In the rows, zero is written as 128.
One turn moves every row onto another: examples first, then more rows asked:
Z306: [115 110 145 140 103 121 132 139 128 133 172 155 158 155 154 142 146 132
  76  94 143 133 116 138]
Z560: [165 142 114 116  95 135 111  93 113 103 142 135 148 158  97  93 128 142
  99 146 121 126 140 131]
Z206: [136 160 133 126 147 147 101 139 123 127 150 109 112 153 160 113 127 118
 145 107 166 132 176 127]
Z100: [131 129 139 106  91 159 126 123  97 126 138 120 102 136  96 108 117 139
 125 160 131 120 173  99]
Z390: [126  94 141 191 111 151 123 101  92 110 132 139 103 116 109 138 143  98
 125 121 138 154  96 134]
Z677: [126 145 160 129 143 112 157 108 128 125 172 150 116 161  75 126 147 175
 143 122 102 113  99 116]
Z283: [105  92 158 141 149 138 139 115 122 106 138 133 128 104 123 103 128  60
 132 115 151 149 175 111]
Z851: [107 126 152 124 195 126 117 152 180 120 157 106 111 123 117 100 139 126
 128 116 127 138 133 167]
Z152: [123 123 142  93 181 133 125 156 106 113 141 115 111 109 140 120 121 125
 131 123 121 121 144 188]
Z563: [165 103 147 144 155  91 142 111 127 108 104 141  88 130  88  83 151 117
 134  88 153 116 135 123]
Z555: [129 137 113 137 142 113 149 140 181 105 142 110  94 114 130 130 121 101
 159 106 124 173  99 122]
Z40: [108 156 133  89 103 120 139 161  83 140 137 104 158 111 117 134 157 120
 124 108 132 124 140 135]
Z454: [128 128 145 124 147 102 132 126 148 128 153 134 185 127 125 100 159 161
 126  97 100 170 112  94]
Z417: [128 114 115  91 119 147 121 116 149  85 173 117 103 154  81 122 144 108
 115 120 133 129  77 120]
Z917: [124 103 158 147 162 141 129 109  91 122 144 105 100 133 132 101 172 123
 131 123 138 134 110  56]
Z593: [ 87 158 143 120 137 100  90  83 110 100 115 156 113 151  91 109 147 123
 127 128 125 138 109  96]
Z78: [127 122 188 136 102 136 128 188 116 110 144 132 130 123 125  97  88 117
 125 119 128 137  94 151]
Z672: [134 122 166 131 119  96 156 109 132  99 161 121 119 146 152 109 150  90
 123 151 112 111  91 166]
Z367: [ 86 121 181 132 128 135 161 123 107 141 137 126 122 101 107 123 102 135
 127 124 123 120 142  63]
Z557: [135 160 130 153 134 139 143 104 152 101 138 160  94 127  80 125 135  79
 152 117 132 164  99 130]
Z208: [129 108 131 158 203 120 127  93 128 108 145 117 107 122 114 106  78 121
 119 121 128 148 118 112]
Z785: [140 117 133 139 124 154 171 169 168 156 132 135 125 135 127 132 151 114
 134 145 136 125 108 165]
Z742: [102 132 174 121 138 105 139 144 158 137 138 130 110 108 131 143 152 162
 116 119 105 122 134  65]
Z801: [121  92 139  87 124 128 129 125 115 136 108 154 106 169 120 107 137 131
 137 114  66 125 101 129]
Z836: [123  88 145 172 139 136 120 126  74 132 150 129 112 124 135 123 153 128
 117 119 132 109 131 182]
Z618: [161 166 170 144 136 133 112 123 114 164 131 118 133 116  96 127 120  93
  96  91 110 142 151 106]
Z756: [151 126 134 114 146 146 103 159 120 120 111 148 162  87 136 145 125 144
 125 119 132 150 146  90]
Z957: [154 123 139 121 125  96 133 102 138 140 118 158 185 132 136  95 163 145
 107 133 118 123  97 131]

Z555 turns into Z454
Z677 turns into Z785
And these:
Z593 turns into Z672
Z367 turns into Z557
Z306 turns into Z206
Z78 turns into Z618
Z100 turns into Z390

One turn moves every row onto another: examples first, then more rows asked:
Z534: [115 103 174 126 138 110 153 173 127 108 129 128]
Z281: [109 100 120 106  75 115 127 155 123 125 126  96]
Z467: [118  95 142  75 137 118 129 142 126 130 169 161]
Z808: [139  89 107 118 149 148  97 145 118 163  98  91]
Z528: [109 143 134 127 132 149 164 125 173 153 102 118]
Z656: [150 155 116 151 153 110 141 126 143 141 137 126]
Z422: [138 136 114  94 121 136 110 114  82 158 124 132]
Z786: [108  90 140  75 148  97 132 139 139 116 164 143]
Z556: [141 127 110  84 129  87 121 143 107  97 141 113]
Z962: [121 131 150 154 114 147 139 137 111 169 110 122]
Z484: [137 123 137 157 120 116 141 163 132 120  98  92]
Z432: [149  92 141 121 171 157 117 134 124 161  93 135]
Z299: [144 144 132 153 175 115 139 117 141 150 120 124]
Z122: [141 158 131 116 157  94 135 126 104 119 142 134]
Z844: [125 124  93 101  96 130 116 115 123 166 152 128]
Z315: [136 105 147 137 192 137 118 148 123 158 111 118]
Z635: [ 94  84 132  71 141 110 112 142 121 143 165 124]
Z903: [123 115 119 119 145  77 104 163 153  98 134 117]
Z659: [127 152 129 156 160  98 113 137 143 144 126 131]
Z244: [ 93 109 155  84 136 139 165 143 173 124 124 139]
Z861: [142  85  92  95 114 144 100 132 125 155 102 101]
Z932: [ 93 132 151 123 102 103 151 140 123 138 159 130]
Z128: [158 127 147 115 178 123 126 146  98 121 109 135]
Z550: [134 107 149 135 171 140  98 150 125 152 100 148]
Z915: [139 116 117 120 160  80 138 146 158  99 133 104]
Z631: [115  81 157 107 104 156 123 162 105 146 109 127]
Z361: [108 104 151  96 136 171 152 142 163 150  94 134]
Z334: [123  99 158  92 154 144 144 137 166 121  81 106]
Z964: [ 96  98 143  85 135 101  98 153 129 125 155 155]
Z421: [123 140 129 148 178  96 133 134 138 143 144 105]
Z225: [104 104 103  97 119 134 101 122 111 181 142 108]
Z272: [105 133 122  95 116 113 150 114 176 123 112  87]
Z857: [132 104 128  62 130 121 112 140  87 122 139 142]
Z354: [106 110 106  83 106 118 117 106 124 163 157 130]
Z729: [103 122 108 104 102 118  88 125 121 166 144 135]
Z577: [116 120 127 107 131 131 162 152 186 109  98  99]
Z375: [162  86  98 104 120 149 103 152 128 139 100 110]
Z856: [148 108 113 107 143  91 131 163 152  90 140 113]
Z436: [113 105 117 101 156  79 125 156 144 109 154  96]
Z935: [ 94 121 153  83 127 154 145 101 151 165 114 126]
Z842: [ 88 132 124  95 103 141 158 122 170 150 128 121]
Z217: [100 137 165 102 152 130 161 107 164 145 120 124]
Z87: [104  88 148  62 128 137 141 135 165 116 103 107]
Z623: [108 102 115  87 105 156 143 144 171 134  94 101]
Z333: [137  95 104 116 121 136  75 152 124 148  92 114]
Z901: [165 125 107 112 141 133 108 138  96 130  93 107]
Z37: [155 106 150 124 171 155 124 143 122 154 115 155]
Z222: [120 127 120 107 118 141 139 111 165 147  86  83]

Z421 turns into Z315
Z659 turns into Z550
Z932 turns into Z534
And these:
Z334 turns into Z222
Z842 turns into Z244
Z556 turns into Z122
Z299 turns into Z432
Z844 turns into Z467

One turn moves every row onto another: examples first, then more rows asked:
Z117: [123  99 170 161 159 109 168 133  73 116 150 145 127 137 137]
Z303: [110 117 127 142 134  95 209 124  64 153 165 122 118 120 148]
Z388: [118 155 189  89 129 128 147 102 140 185 164 120 108 141 114]
Z886: [121 142 172 116 138 146 197 177 118 144 140 109 110 123 124]
Z603: [ 77 125 128 161 134 141 127 161 120 133 161 106 113 124 132]
Z944: [ 71 126 172 152 141 122 151 106 115 144 177  63 121 143 135]
Z83: [109 129 193 122 155 125 111  83 112 155 168  97 128 150 120]
Z647: [141 137 139 106 146 107 134  73  85 166 140 111 133 102 116]
Z188: [116 162 134 139 157 126 175  77 107 126 187 161 153 129 142]
Z93: [141 129 130 129 143 131 109 118 155 163 179 101 103 102 136]
Z344: [129 109 175 154 158 118 139 134  92 122 152 173 125 130 137]
Z15: [121 143 195  99 145 127 120  88 126 172 164 115 119 147 114]
Z823: [101 158 178  96 116 127 175 118 148 186 167 107 100 135 120]
Z894: [119 153 131 123 151 132 204 117  99 134 184 157 134 172 126]
Z802: [107 145 126 140 145 127 200 121 113 125 177 159 129 175 119]
Z708: [ 88 122 184 144 154 123 124  90 107 143 173  76 128 148 130]
Z978: [139 118 147 143 151 136 109 135 160 143 172 102 102 115 131]
Z194: [125 162 134 116 157 134 198 104  93 138 190 157 144 158 135]
Z131: [ 67 137 166 142 125 123 178 121 129 156 176  66 110 137 135]
Z444: [112 128 119 134 141 111 104  82  92 155 152 108 130 106 122]
Z214: [116 104 150 157 150  99 197 128  62 129 154 123 123 133 142]
Z605: [110 135 114 127 121  99 198 123  79 174 173 141 111 106 151]
Z892: [114 144 119 120 120 109 169 124  98 179 176 169 110  99 150]
Z96: [153 132 123 107 142 115 160 105 123 179 176  71 104 105 136]
Z251: [ 80 150 169 118 114 124 188 126 143 174 172  84 101 134 129]
Z453: [157 122 137 111 148 115 182 118 115 167 167  59 104 120 130]
Z565: [ 99 142 125 156 142 121 188 112 123 114 174 161 131 165 119]
Z954: [ 98 145 126 163 145 118 177  94 127 111 175 162 138 147 125]
Z120: [143 108 162 148 158 136 131 148 153 130 162  91 100 131 126]
Z482: [125 165 135 123 160 132 186  86  96 135 191 159 151 139 142]
Z304: [156 146 164  90 145 115 174  97  91 167 131 112 127 106 114]
Z10: [150 104 165 141 160 130 162 149 136 132 157  73 102 138 123]
Z57: [156 111 155 125 156 122 183 136 121 147 159  60 103 134 125]
Z972: [146 135 120 114 140 122 130 105 139 178 182  88 104  97 137]
Z696: [128 126 161 138 146 123 128 132 107 143 162 191 120 116 140]
Z814: [148 147 177  94 142 131 199 140 104 158 131 112 119 115 118]
Z211: [122 140 138 124 130 118 141 128 110 167 172 189 113 104 146]
Z569: [106 153 130 155 150 120 171  80 121 116 181 162 148 132 135]
Z561: [ 85 122 114 156 137 125 102 118 107 142 161 106 122 115 129]
Z397: [ 92 132 153 144 134 150 167 185 125 135 153 108 108 127 131]

Z453 turns into Z93
Z388 turns into Z708
Z647 turns into Z603
And these:
Z696 turns into Z214
Z482 turns into Z954

One turn moves every row onto another: examples first, then more rows asked:
Z797: [111 145 109  84 132 124 120 156 159 132 148 111 115 124 123 120 119 136
 164 111 159 185]
Z21: [123 153  93 142 107 100 152 135 180 160 111 130 134 117 142 121  94  95
 101  86  96 125]
Z215: [128 144 119  94 135 115 148 161 188 162 122 105 149 119 163 135 117 123
 160  94 108 127]
Z830: [130 124 114 164 101 128 117 106  99 158  88 111 144 126 145  76 156 136
 105 114 141 116]
Z271: [122 134 130 144 112 126 145 152 172 148 124  63  91 141 158  96  87 106
 111 131 134 143]
Z717: [ 98 157 131  66 103 142 114 118 144 150 139  91 139 104 116 108 154 122
 123 164 159 111]
Z368: [139 150 153 154  98 119 110  71 139 146  96 108 115 129 145 130 134  90
 114  86 130 115]
Z943: [ 94 143 121 124 111 128  89 136 101 128 102  84 151 132 123 151 143 107
  76 137 117 109]
Z619: [ 94 115  94  93 125 122 134 155 134 137  89 155 165 130 121 136 128  90
 150 129 109 153]
Z920: [131 119 139 108 122  97  57 124 126 128 126 154 143  89 109 119 112 112
 135 129 125 127]
Z989: [118 168  87  82 122 130  98 147 182 108 107 122 103 125 153 110 109 120
 125 111 163 129]
Z184: [118 102 146 107  94 139 137  97 141 143 103  85 125 119 105 112 114 168
 165 120 144 116]
Z187: [121 179 117 122 131 144 102 159 165 168 134 102 103 111 117  88 116 122
 104 158 107 160]
Z12: [137 140 105 118 120 167 120 107 131 154 114 152 128 135 171 140  92  94
 113 105  85 139]
Z268: [113 138 102 140 112 162 100 116  82 159 113 138 144 137 111 162 117  97
 124 137 122 121]
Z730: [114 137 115 115 116 186 105 150 146 127 163 128 142 113  99 126 152 135
 152 129 144 111]
Z179: [121 135 138 167 122 141 130 126 166 166 110 129 115  96 138 121 133 160
  88 116 175 122]
Z975: [113 145  64 102 133 135 158 135 129 147 142 109 114 140 131 112 155 128
 125 171 136 123]
Z924: [ 94 134 130  99 122 104 126 103 146 170 108 100 147 178 119  73  93  90
 116 110 122 119]
Z18: [ 77 106 130 129 104  95 146 147 147 153 108 145 133 159 126 139 111 130
 101 154  99 123]
Z221: [ 88 121 150 128 108 131 101 145 148 135 148  86 107 153 159 131 151 146
 161 121 133 155]
Z927: [147 137 138 110 120 109 132 127 184 126 117 119 121 162 111  79  84 152
 108 135 124 143]
Z493: [ 93 139 113 114 153 105 129 156 117 120  98 167 115 102 125 121 103  97
 110 127 135 101]
Z295: [100 176 111 164 108 126 158 128 126 144 112 148 147 114 127  81  93 121
 129 118  98 140]
Z966: [138 127 125 117 156 101 107 101 107 146  83 113 135 143 147 142 136 117
 156 113 153  95]
Z31: [110 128 114 106 117 167 108  91 156 140 155 127 143  96 155  73 135 133
 128  91 152 114]
Z90: [ 93 102 131 155 107 142 100  91 174 133 120  59 129 127 125 114 133 121
 141 129 154 105]
Z359: [ 79 132 133 166 131 178  87 109 151 150 102 112 121 122 120 127 145 100
 143 136  99 108]

Z215 turns into Z221
Z21 turns into Z797
And these:
Z730 turns into Z368
Z989 turns into Z184
Z975 turns into Z179
Z966 turns into Z18
Z927 turns into Z717

One turn moves every row onto another: examples first, then more rows asked:
Z658: [132 127 146 110  94 126 104 127  90 155 101 152 142 143 100 125 125 170
 122 134 118]
Z435: [141  78 151  89 158 123 106  73 139 105 117 138  91 114 153 112 148 142
 114 127  97]
Z463: [178 119 157 159 168 141 101 137 125 125 121 121 121 120 111 125 146 162
  56 141 144]
Z89: [122 127 152 105 107 179 116 126 115  82 116  98 101 103 138  99 155 150
 154 147  95]
Z641: [104 106 110 108 126 150 126 148 154  75 117  90 133 151 106 120 143 131
 114 129 133]
Z735: [148 113 154 158 179 135  84 126 144 121 140 162 121 121 125 126 143 134
 117 153 182]
Z633: [156  68 137 137  91 153 133 118 145  73 140 119 132 112 139 105 143 163
 148 131 106]
Z254: [149 122 134  81 141  99 132 139 133 127 145 122 154  71  97 146 161 154
 133 136 133]
Z41: [140  94  84 142 121 114  99 141 126 107 106 120 118 129 129 173 128 174
 125 124 156]
Z666: [135 111 124 151 117 115 125 136 116 149 144 120 130  85 127 154 111 200
 106 143 140]
Z651: [155  72 144  95 136 115 144 137 130 133 167 118  80 127 119 118 141 170
 151 107  95]
Z893: [155  93 147 113 138 133 142 105 103 176 144 128 110 150 146 115 154 120
 115 159  86]
Z695: [150 128 133 170 148 150  63  99 157 128 102 132  94 119 119 141 131 121
 125 140 102]
Z498: [187 101 173  74 124 137 129 132 100 122 127 133 112 120  97 125 138 147
  92 146 162]
Z263: [195 112 184 161 110 149 105 127 144 110 164 127 113 123 140 130 134 156
 158 148 105]
Z979: [144 119 163 116 118 107 120 136 167  73 138 150 146 118 137 147 141 116
 145 151 141]
Z909: [113 162 150 119 159 157 113 170 119 130  93 132 119 141 128 109 147 147
 108 145 105]
Z626: [185 119 142 119 105 122 110  86 154 152 149 128  82 122  94 121 168 140
 120 127 107]
Z353: [125  90 113 123 199 167 139 142 142 127 142 127 112 126 153 130 132 135
 139 162  98]
Z35: [153 106 154 110 106 157 112 148 115 111 166 131 102 112 120 166  98 139
 129 193 143]
Z32: [171 109 140  96 127 134 159 116 123 101 137 159  84 110 146 101 163 145
 121 159 162]
Z714: [162 115 139 144 114 166 117 133 137 155 148  94  79 128 160 126 125 183
 129 173 101]
Z286: [136 114 140 112 140 122 103  84  98 132 131  68 104 132 117 148 152 134
 132 112  85]
Z442: [149 123 119 164 140 141 115 103 142 136 143  73 131 107 148 108 175 170
 107 150 106]
Z533: [138  64 147 133 143 122  89 126 132 126 119 109 136 183 104 132 118 151
  96 128 129]
Z637: [186 117 133 128 133 132 117 147 132  99  91 163 132 118 126 156 166 109
 116 145 157]
Z683: [125 128 161 114 165 106  65 136 171 136 114 136 123 137 119 153 135 137
 135 153 104]
Z193: [134 124 110 122 156 152 103 196 102 134 112 134  94 119 119 158 149 139
 133 171 124]
Z933: [119 126 147 118 136 176 119 146  89 133 133 139 119 143 125 142 105 129
 155 151 168]
Z747: [108 106 115 130 144 139 138 140 143 124 122 101 120 103 104 124 147 146
 129 110 189]
Z297: [165 122 173 129 164 149 119 129 119  92 120  90 114 114 164 102 186 134
 114 157 102]
Z424: [161 147 104 108 155 130 119 132 138  91 155  88 104  89 108 143 162 143
 154 115 128]
Z11: [156 127 126 151  86 142 114 126  61 125 142 135 117 125  98 121 147 130
 144 148 120]
Z108: [151 100 135 100 146 155  91 108 109 111 165 149 111 111  93 119 152 134
 152 141  64]
Z576: [136  67 160 168 130 115 134 122 109 127 108 110  88 153 145 133 121 159
 125 117 135]
Z321: [122  84 119  70 167 151 108 147 157 130 150 107 113 113 104 140 131 133
 113 182 124]

Z626 turns into Z893
Z658 turns into Z533
And these:
Z35 turns into Z666
Z933 turns into Z41
Z424 turns into Z32
Z714 turns into Z442

One turn moves every row onto another: examples first, then more rows asked:
Z396: [141 112 171 104 114 136  99 139 145 170 168 123 123 105 128]
Z349: [139 112 178 109 153  84 112 122 128 146 149 125  93 127 124]
Z845: [129 161 137 151 140  98 105  98 115  92  98 140 130 116 109]
Z811: [127 158 123 144 134  78 161 124 117  84 145 106 123 120 134]
Z726: [130 123 154 125 159 149 117 135 128 153 159 156  82 122  99]
Z838: [130 134 146 130 107 147  68 122 137 129 109 149 150 100 110]
Z573: [125 155 111 154  83 129 130 134 125  93 120 113 166 105 125]
Z356: [131 149 117 145  82 121 159 144 128 106 152  92 156 108 137]
Z207: [138 123 177 120 155  95  88 107 126 142 122 140 102 124 113]
Z783: [120 125 142 130 154 152  96 135 125 132 130 169  92 122  91]
Z401: [131 138 142 125 137  74 163 135 121 107 166  99 109 124 139]
Z173: [142 118 159 110 104 124 134 147 142 161 185 101 124 109 139]
Z160: [138 141  94 125  91 122 170 111 117 113 133 132 161 130 132]
Z419: [114 131 124 145 139 149 103 138 117 107 105 166 106 127  88]
Z494: [148 116 124  93 108 118 170 119 129 156 179 128 133 129 142]
Z526: [154 118 180 144 145 156 112 116 167 148 115 115 119 128 151]
Z929: [139 100 163 135 128 133 148 155 163 125 131  91 117 140 167]
Z229: [135 154 145 153 150 165 109 115 166 101 109 138 137 109 153]
Z477: [120 136 127 144 132 141 146 154 163  77 123 113 136 122 168]
Z26: [151 100 179 137 134 143 131 136 165 147 124  98 115 137 160]
Z166: [114 135 110 161 125 137 131 140 108  93 102 146 115 135  92]
Z574: [133 143 159 138 150 101  84  97 121 119  98 148 117 118 106]
Z638: [136 117 129  96 116 137  95 103 129 146 115 176 144 125 116]
Z4: [138 132 138 126  92 118 159 149 134 134 180  86 139 109 142]
Z768: [138 124 151 131 151 141 150 134 124 158 176 129  80 128 108]
Z39: [132 135 118 163 121 128 183 141 108 120 148 105 102 141 108]
Z381: [123 151 130 150 143 155 127 134 166  78 114 130 140 110 161]
Z413: [144 132 106 112  97 117 182 117 122 132 161 121 148 130 140]
Z174: [126 151 123 146  94 141  93 124 128 102 102 137 162 101 114]
Z199: [135 120 163 112 145  77 143 134 126 133 168 105  97 128 135]
Z689: [123 138 109 169 115 131 165 143 105  97 118 119 113 141 100]
Z795: [146 107 140  80 119 126 139 115 134 168 171 146 126 127 133]
Z858: [126 114 141 137 125 132 155 161 163  94 130  96 126 134 171]
Z478: [133 129 111 113 105 135 110 101 121 122  99 170 157 126 114]
Z523: [147 139 167 150 152 165 104 107 168 129 109 131 128 115 148]
Z820: [142 107 141  82 122 135 108 108 135 165 144 166 131 124 122]
Z681: [135 141  96 126  93 128 140 104 117 109 106 151 165 128 121]
Z134: [138 120 165 110 115 145  72 126 142 157 136 143 135 100 116]
Z778: [138 128 138 147 135 131 177 139 115 145 172 109  89 134 111]
Z351: [125 166 121 156 135  88 137 110 114  78 118 124 132 116 122]

Z820 turns into Z413
Z229 turns into Z26
And these:
Z4 turns into Z174
Z768 turns into Z689
Z349 turns into Z811

